In the rows, 128 means zero.
Each named move below is a turn or a mirror, shown by a few rows before and after it. Which moves, in which order, take the first row of each later pair to the second? The first pair is answered.
move J565:
[186 127 138  81 101 110 143 151] => [184 131 146  77 106 109 139 150]
[130 122 128 125 128 120 126 128] => [127 126 122 125 124 119 121 139]
[131 132  88  86  91 127 146 171] => [126 114 161  78 162  99 139 140]
move J628:
[122 114 158 143 159 118 113 108] => [148 128 110 133  94 122 106 148]
[131 123 136 119 153 110 132 130] => [141 128 116 109 122 114 134 147]
[152 123 184 121 168 136  81 113] => [177 140 133 101  87 142  83 155]
move J871:
[145 133 123 157  96 164  52 124] => [113 131  78 166  82 172 132 156]
[ 72 102 128 200 141 186 131  87] => [ 81 102 141 197 144 184 123  80]
[ 99 122 155 104 140 126 105 120] => [109 129 139 105 106 138  85 121]
move J745:
[106 111 139 115 138 101 158 126] => [ 97 110 143 129 148 109 147 111]
[ 79 151 105 157 124 137 118 107] => [ 98 156  86 130  94 124 136 142]
[125 139 154 115 145 109 133 151] => [119 127 159 136 164 121 121 127]
[169 129 134  71  98  93 119 171] => [157 117 178  87 159  96 110 130]

(2 to 3 moves a pair)
[148 174  66 155  76 181  94 157] => [178 154 178 120 156 133  43 113]
J745 J628 J871
[107 102 189 141 220 113 164 110] => [148 145  58 132  42 138 143 184]
J871 J628 J871
[104 129  64 187  89 181 116 121] => [145 135  69 144  51 155  94 158]
J565 J628
[150 112 217 117 201 129 122 111] => [108 109 169 170 201 167 149  92]
J565 J628
[ 90 113 143 120 164 125 163 121] => [138 146 111 105  76 131  98 142]
J871 J628
[120 163  74 147  98 142 106 140] => [125 163 115  95 132  93 164 173]
J745 J871
[104 143 119 169  95 150 166 143] => [149 155 145 140  68 143  97 141]
J565 J871 J628
